First come named turns, each shown by rows before and after it. For each pair of rows after them, which turns, in which order, take the first row to the second? The first pair is done for you.
J382:
[ 43   1   5  -7   7   4  -4  19 -18   5 -16   7  20   7  11  12 -12  14
  -1   4 -18  -6  -2  -7] -> [ 24 -17   9  15   4   9  16  24  -8  15  -1  10  25 -12  14  10   2  -6
  -5   1  -9 -11 -23   3]
[-10   3  30   7 -10   6  29 -22  17 -20  37  24  -3  -2  17 -53  13 -22
 -35 -25 -15 -46 -17  13] -> [ -4  26  27 -13 -10   6   1 -35   6 -38  32  27 -13  26  19 -59   9  -7
 -17 -19 -12 -48   2   0]
[ 30   2   9 -23  -5 -10  12   2 -52 -10 -40  38 -27  13 -12  29   7   9
 -13  36 -18  15 -23 -22] -> [ 20 -21  14   3  -3 -10  44  17 -35   1 -34  38 -21 -10  -5  34  20 -13
 -27  32 -11  19 -46 -11]
[-26  10 -38 -10   6   1 -22 -51  12 -15  -5  29   8  22  29  -5  -2  18
  37  -7  16  -1 -31 -13] -> [ 27  15 -12 -23   1 -12 -23 -30 -10  -1 -23  20   6  20  -6   3 -32  59
   4   7  -6  21 -11 -15]
J834:
[-44  11 -17 -14   2  11 -29 -23  -4 -23  -3  19 -19  22   9 -17  16 -14
  26   7  25   3  -2  -8] -> [ 19   6  11  -2  24 -10 -12  22 -26  -5 -31   5  -4   5 -22  16 -15  22
 -13  20 -10  35 -13  -4]
[-21  -2 -26 -18  22  12  -4  28   4 -19 -27  -9   1   1  48  20   0  34
  31  22  27  24 -32   1] -> [ -9   5 -26 -20  18   5 -29  16 -11 -39 -30  -1  -9  24  34   5  -9  31
  49  19  15  17 -15 -12]
[ 18  -1  -8  25  22  -5  -3  26 -12 -19 -24   7   8   9 -11  17 -14  -2
   1  14 -31   1   4 -12] -> [-29 -14 -22  23   7  13  15  17  15  -2  -6   6  14  -7  29  15  21 -21
   5   8  -2   0 -19   6]
J942:
[-28  12 -11  47  29 -60   0   3 -18  23  33   1 -28 -18 -21  11 -19  -2
 -11  34  10  33 -21  -2] -> [-39  10 -26  50  34 -58 -12 -10 -20   6  33   8 -34  -9 -16   3 -19 -13
   5  32  12  19 -11  -9]
[  9 -18  -2  68   9 -29  -3  25   5  -8   2   9 -16  -8  29  37  28  12
  43 -30 -15  39 -62  -8] -> [ -8 -17 -11  65   0 -21  -7  16   5 -21   9  13 -18   2  41  32  37   6
  57 -31 -11  33 -56 -12]
[ 41   6  -3 -59 -48  -5 -25 -11  12  14  -6  21 -44  27   6  28  16  37
  25  -3  10   1   2  33] -> [ 60  -1   6 -52 -39 -11 -14   4   2  22 -21  15 -42  15  -9  36   3  47
  11  -1  -6   9  -4  35]
Then:
Between the rows of a pair lie 2 to 3 turns.
[ 48  -4   9  26  41 -16  13  55 -29   5 -63 -16  31  -5 -19  47 -23  49
 -22  20 -41  23 -25  -7] -> [ 66  27  23 -33  -2  -8  -3  22 -33  26 -44 -22  12  15 -26  16 -32  76
 -28  17 -29  36  31  -2]	J834 then J382 then J382
[ 46  12   4   6   5 -27  -3  15 -18 -23 -20  -4  -7  11 -41  -3 -24  28
  -3  -7 -31  12  18  -6] -> [ 34  21 -10 -20   5 -13  -9  16 -19 -24 -27 -10  -7  18 -11  14 -14  41
   4   8 -16  30   9  -4]	J834 then J382 then J834
[-35 -13   6  39  16  13 -17 -19  -4 -17  31   9   4   4  29  -4  21 -45
  32  -5  30 -13 -15 -14] -> [-34   9   2  12  24  25 -45 -20 -18 -27  12   7  -1  26  41   3  16 -14
  42  10  29  12 -12 -19]	J834 then J834 then J382
[ 45 -13   1  34  12 -21 -12   4 -10 -27 -11  -5  -1   1 -28   2 -24   4
  -2   4 -19   7  23 -16] -> [ 41  -1  -4  11  15 -13 -25  13 -19 -21 -26 -14   3   5  -2  18 -19  26
   1  15 -16  23   4 -19]	J834 then J382 then J834
[ 56   0 -17  28  22  -1 -38  17 -26 -54 -26  18  15  17 -31  39 -43  36
  28 -22   3  -9  -7 -39] -> [-29   3 -45  -2   6  38 -33  -1   9 -38  -6  10  23   5  45  43  11  26
  52 -20  57  -5 -36 -19]	J834 then J382
[ 59  90  14 -59   4 -21 -62  -6 -47 -40 -41 -33 -21  45 -76 -30 -64  54
   3  13 -19   9  86 -28] -> [ 67  82  43 -61 -30 -25 -15  -4 -20  25  -7 -38  -6   5 -94 -38 -65  59
 -46   3 -11  21  93   4]	J834 then J834 then J382
[-54 -16 -23  10 -17  14  -9 -54  13 -26  40  26 -22  12  18 -30  23 -59
  43 -27  31 -48  17   0] -> [-57 -35  -4  22  -9  15  49 -13  29  32  37   6   5 -38  40  14  32 -37
   0 -20  31  -9 -31  35]	J834 then J834
[ 26  13  26  24   3 -26  29   5  25  32   0  -7  15 -22  -3  17 -23 -13
 -50   7  -8 -10   3  14] -> [-15  12  12  22 -11 -14  25 -17  45  29  20  -5  16 -23  20   8  -2 -39
 -33  -6  17 -30  -2  17]	J834 then J834 then J834
[-60 -10 -22   6 -21   0   0 -20  23  23  20  17   5 -11  40   5  34 -20
  11 -19  32 -47  -3  -1] -> [-63   0 -32 -17  -7   5 -18 -12   8  16  -3  18   4   4  62  23  25  -1
  17  -4  35 -29 -16  -6]	J834 then J834 then J382
[-31 -29   9  23  17  30  10  41  12  -3  48  40  35 -20  48   9  12  32
  -7  14   3 -23   7  -7] -> [  4 -10   8   9  29  26 -21  48 -13 -24  17  33  30   5  27  15 -17  62
  -1  23 -13  -9  30 -27]	J382 then J834
[-79 -74   8  61  -3   7  32  26  10  16  25   3 -35 -36  17  -9  33 -40
   8 -39  10 -12 -45 -15] -> [-15 -65  20  81  15 -25   8  29 -26 -24   8   8 -50  -5 -54 -19  -9 -32
  11 -35 -42 -31  -1 -48]	J834 then J382 then J382
[-21   6 -17  -3  -1  12 -48  -4 -15 -43 -12  -7   1  27  13 -11   3   6
  40   9   4 -24   5 -21] -> [-43 -22  -8  44   2  15  11  19  13 -14   8 -14  24 -24  21  -6  18 -25
   9   0   8 -28 -26   5]	J382 then J382 then J382
[-36 -11 -17  -3  29 -10 -44   5 -26 -52 -13   7   5  38  20   8  26 -19
  61 -29  -6 -13 -13 -32] -> [ -6  12  -5 -45  20  -5 -51  13 -45 -34 -33  -4   4  51  16  14  10  32
  52 -13  -8  12  -3 -24]	J834 then J834 then J382
[  0 -22  -8  32  18 -16 -25   4 -13 -23 -34  10   8  27 -36 -11  -4 -15
   5  -6 -46 -14  15 -24] -> [-17 -34  -6  53  19 -17  -2  12  -1  -6 -26  13  12   3 -36  -7   6 -31
 -10 -10 -44 -17  -3 -17]	J382 then J382
[ 54 -12  11  14   2 -28 -40  11 -40 -35  -6  15 -26  32 -66  -8 -57  14
  -2   2 -27 -12  29 -38] -> [-74 -27 -39  -8 -10  31 -24 -15  14 -10  23  14 -11   9  63   1  22 -24
  33   6  49 -15 -34   4]	J834 then J382
[-19  51   8  34  84 -17 -38   9 -16 -44 -17  52   1   4  53  -1   3   8
  39 -19 -18 -25   7 -21] -> [-47  37  16  30  63  -4  16  24  18  11   3  42  26 -47  84  11  24   5
   2 -17   4   0 -24  15]	J382 then J834
[ 23  -2 -13  -8  17 -12 -15   0  -4 -15  -6  16  -8  42 -13  19   2   1
   7 -15 -33 -28   4  -3] -> [ 23  -7 -14  -2   7 -14 -13  -3  -1 -21   2  17  -7  37 -13   5   7 -17
   6 -20 -30 -37  11  -3]	J382 then J834 then J834
[ -1 -23  12  52   6 -20  38  10  17  13  20  -5   8 -26 -38 -23   0 -47
 -10 -38 -17 -38 -20  10] -> [ 26 -18  16  47  18 -32  21  11  -2  -8   5  -1   4 -12 -57 -15 -20 -39
   1 -34 -32 -38  -5  -6]	J942 then J834
[-17  17 -19 -38 -10  60   0 -15  35  32   9 -18  11   0  46   3  20  28
  12  17  31  10 -15  19] -> [ 16  11  -6 -30  10  49   8  10  18  44 -11 -31  22  -9  25  24   4  50
 -10  26  11  27 -23  22]	J834 then J834
[-12  26   1 -65 -67  16 -24 -52  21  16  35  -4 -32  21  11 -29  27  16
  -7 -10  33   6  42   6] -> [-17  12   4 -54 -60  18  13 -31  33  51  33 -15 -15  -6  33  -6  37  28
 -32  -5  42  26  12  29]	J834 then J834
[-23 -12 -10 -13 -18   0  -4 -44  22 -11  32  32   5  13   4 -41  27 -22
  46  -7  57 -28   8  23] -> [ 32   7  29 -49 -26  -7  13  -8   8  43   8   8  21  -1  -9 -18   5  48
  -2   8  39  28  12  45]	J382 then J942 then J834
[-31  -4  13  -7  -6  17  21 -10  24  13   5   6  10 -14  23  12  19 -11
   5   7  22  -4 -14  23] -> [ 29  -3  36   4   3 -17  14   6   0   3 -15   4   3   1 -38   6 -18   2
  -9   9 -16  -3  10   3]	J834 then J382
[-45 -16 -14   5  -8   9  19 -28  18  13  75  34  -5   0   8 -55  34   3
  -2  21  21 -23  28  34] -> [-43 -28 -17  40  16  -7  21 -18  13 -16  64  47  -2   0  -2 -50  32 -21
   5  11   9 -40  13  12]	J834 then J382 then J382
[-19   9  17   7   5 -10  56  53  19  23  21 -33  45 -69  27   8  21 -13
 -16  -2  23  17 -38  26] -> [ 56  46  27 -21 -12 -35 -16  16 -27 -38   9 -20   6   4 -54 -45 -24   0
  16  -8 -17  -6  54 -24]	J834 then J382
[ 16  24 -19 -26  19   3 -47   8 -29 -37 -38  -3  -7  39  -4   1 -17  34
  20  17 -22  10   2 -28] -> [-66 -12 -27   2 -11  18  10 -13  31   5  25   0   3 -13  43 -15  32 -28
  11  -5  24 -14 -26  12]	J382 then J834
[  2  10 -26 -18 -15 -18   5 -16   2 -30   0  38   1  35 -41 -36  28  -9
  39 -28  -1  33 -32  -3] -> [-19   1 -31 -10 -20 -11  21 -14  17 -11   2  35   9  13 -24 -27  42 -18
  34 -25  14  35 -53  16]	J834 then J834
[-37  31 -22 -29  45 -25 -11   9 -40 -60 -20  19   7  15  66   7  28  26
  37   1   3 -12  -8 -20] -> [-68  15 -20  -8  15 -29  14 -17 -10 -42  28  27   6  -5  60 -26  44 -19
  35 -23  21 -36   3 -12]	J382 then J382 then J834
[  8  18   8   8  20 -12   8   9  -2   9 -11 -31  -3   6 -31  18 -22   7
 -13  18 -37  28 -17  25] -> [-17  30  -1 -32  -8   4  -7 -14   9  19   5 -36 -13  15  -2   2  -8  14
   1  12 -12  30  -1  33]	J834 then J382 then J942
[-17 -34 -13   5  41  18  -1  44 -12  -8  10  17  17 -43  13  39 -10 -10
 -12  31 -35 -26 -32  -9] -> [ 26 -22   6  -6  36   2 -12  43 -31 -14   9   9   6 -25 -32  29 -32   7
 -27  30 -52 -22   7 -15]	J834 then J382 then J382
[ 23 -18   4  16   9  -9  25  30  -3   7   9  -1  -3  -5 -41   5 -10   7
 -27   6 -17  -2 -19   2] -> [-11   4 -11 -45 -27  15   6  -9  15  16  29  -3 -13  16   2 -10  13  15
  -5   6  24   4   0  10]	J834 then J382 then J942
[  7 -17  10  39  11 -46   9  10 -10 -31  -5  -6   8   7 -21   4 -15 -10
   1 -16 -34 -15   0 -28] -> [-28  -8 -16  29  10 -27  -1  -6  -3 -45   1  -1   4  16  15   0   8 -23
  27 -20 -13 -23  -6 -24]	J382 then J834 then J382
[ 51  22   5  -8 -20 -35  -1 -38   4  -2  -7  11 -11  -8 -33 -41  -1  -2
   2   2  12  13 -12 -15] -> [ 50  22   2  -9 -10 -37  -7 -32  -7  -8 -22  10 -11  -4 -30 -34  -6   6
  13   7   4  12 -13 -17]	J834 then J382 then J834
[-17  10  36 -47 -47  12 -23 -37   8   6  -2   0  17  20 -11 -26   9  19
  -9  10  15  -5  22   7] -> [-43   0  29 -25 -48  13 -11 -40  23   7  10   8  24   1   6 -28  28  -4
 -14   4  23 -13   9  12]	J382 then J382 then J382
[-27   4   4  29   9   4   5  14  54 -24  13  12 -13  14 -15 -14   4 -16
  62 -38  16  -9  27 -12] -> [ -1  -8  23  50  15  -7  33  36  48   3  15   6  -3 -16 -31  -2  -4  -6
  24 -34  -2   3  17  -1]	J382 then J382 then J382
[-13 -36   3  72   2 -32  21  13  12  -6  -8  13  -3 -12 -39 -26 -20 -24
 -19 -12 -15 -21  14 -23] -> [ 18 -20   8  44  -2 -32  -8   6 -10 -16 -21  16  -8   9 -53 -30 -36   5
 -18  -4 -23  -9  34 -34]	J382 then J382 then J382
[ 24  14   3  14 -19   3  -5   0  -2   1  -1   8  -7   7 -52 -23 -19 -15
  11  16 -22   5  29  20] -> [-29  13 -14   9 -21  28   4 -11  24   8   7   8  -5  -6  -4 -19  17 -39
  33  13  12  -3   0  28]	J834 then J382
[ 34  36  -5 -36  -5  -5 -47 -11 -29 -23 -13   5 -13  44 -23  -7 -27  29
   6  10 -21  -1  45 -25] -> [-36 -29   0  48  -4  -3  47  12  28  21  25   3  17 -42  10   6  14 -43
 -27 -16   3 -21 -28  10]	J382 then J382
[ -3 -14  -4  51  43   2  39  41   9  -7   4 -36  13 -28  34  18   8  -1
 -12  -5 -35 -22 -18  -9] -> [ -2  16 -26  26  41   7 -16  14  -4 -53  -2 -27  -7  23  35   1   3   1
  34 -11 -32 -39   8 -34]	J942 then J382
[ 29   1  -3 -24 -27   3  15 -26 -36  13  30 -21   0  28 -23 -16  -3  55
 -17  -8 -43  -7  35  -4] -> [ 15   1 -18 -33 -33   8   1 -40 -37   0  38 -15  -5  38 -14 -20   2  44
   1  -8 -37 -14  36  -6]	J942 then J942
[ 33  24  14 -16  -9 -15 -40  10 -51 -14  20  15  11   0  13 -11  -4  50
 -22  32   9  39  21 -41] -> [ 16  21   9 -16 -32 -17 -38 -18 -37 -19  44  25  -1   6  12 -35   6  21
  -6  19  23  14  38 -41]	J382 then J834 then J382
[ 34   6  28   7  -1  -4  -8   1 -11  -9 -10   5   1   4 -35  -3 -18  -7
 -12  -1 -37 -28   6   3] -> [-21 -10   7  17   8  16  15   7  14   3   3   3  18 -21  15  12  11 -29
  -4  -2  -8 -21 -37  19]	J942 then J834 then J382
[-64 -44 -17 -15  57 -14   2  39   5   4 -26 -34  31 -46  70  37  15  27
 -16  37  12  13 -54  24] -> [ -2 -33  -5 -13  73 -38 -14  57 -28 -11 -50 -36  24 -27  18  40 -25  56
 -24  48 -25  22 -32   3]	J834 then J834
[-38  -8 -15  16 -12   7  -8 -36  21 -25  27  14  -2   1   7 -37  13 -52
  14 -25  27 -31  15  -5] -> [  7   8 -13   8   6  -9 -36 -26 -11 -57  -4  14  -8  32 -21 -27 -16 -29
  25 -14   4 -26  29 -31]	J834 then J942
[ 22  -2 -10 -21  41  -2  20  23 -16  25 -50 -13  19 -12  13  67 -14  74
 -24  15  -2  60 -38   8] -> [ 44  20 -14 -29  40 -12 -36   0 -44 -26 -57   1  -1  36 -21  39 -37  65
   9   7 -18  36  11 -31]	J834 then J834
[  8 -24  24  77   7 -24  28  39 -31  28  18  27  22 -48 -56 -16  12 -28
 -52  -7 -42  -7 -37   5] -> [-19  29 -19  12   9  -1 -76 -23 -56 -50   5  44 -14  48 -25 -41  17 -21
  42   0 -25 -29  -2 -37]	J382 then J382
[-39 -40 -26  25   2  -4  -9 -29  20 -41  29   5  -5   7 -11  -8   7 -43
  31 -19   3 -51   8 -17] -> [-17 -62 -13  58  26 -15  24  12   7 -25   8  -4  17 -20 -23  24  -3 -35
   2  -9 -23 -35 -24 -10]	J834 then J382
[ -1 -38  15 103  29 -13  45  21  18  49  -8 -13  15 -63  -4   1  16  -1
 -47 -19 -22 -20 -29  23] -> [ 50 -27  25 101  38 -33   9  24 -12  14 -28  -8   3 -32 -53  -4 -23  15
 -42 -18 -56 -27   8  -2]	J834 then J834
[ -8  23 -10 -45  23  14 -51 -13 -27 -79 -39  19 -21  37  25 -43   8  25
  57  -5 -30   4  -4 -24] -> [-67   8 -17 -37   9  34 -23 -20   6 -59 -17  16 -11  10  69 -43  40   7
  57  -9   0   9 -37  -9]	J834 then J834
[-57 -11 -41  -3 -22  31  -5 -34  37   9  22  10   5   6  38  -4  26   5
   4  14  32  22  -6  -8] -> [-21   9 -37 -13 -12  19 -48 -47  15 -35   9  18  -8  40   3 -17   0  12
  25  17  10   8  29 -39]	J834 then J834 then J834
[  5  -9  13  50  12 -27  20  21 -15  -5  -6  13   4  -2 -19   5 -11 -16
 -21 -10 -12 -15  -8 -16] -> [-26  10  -8  17   3 -11 -22 -11 -12 -35  -1  20 -17  27   2 -17  -1 -26
  16 -12   9 -33   6 -26]	J834 then J382
[ 34   0  -1  -5 -14 -11  -3 -36 -10  17   7  13 -21  38 -11 -40   7  15
  16   0 -22  10  57  -8] -> [ 10 -10  -7  15 -13 -11  10 -40   7  12  27  21 -18  32  -4 -48  23 -14
  23  -8 -15 -10  49  -8]	J382 then J942 then J942
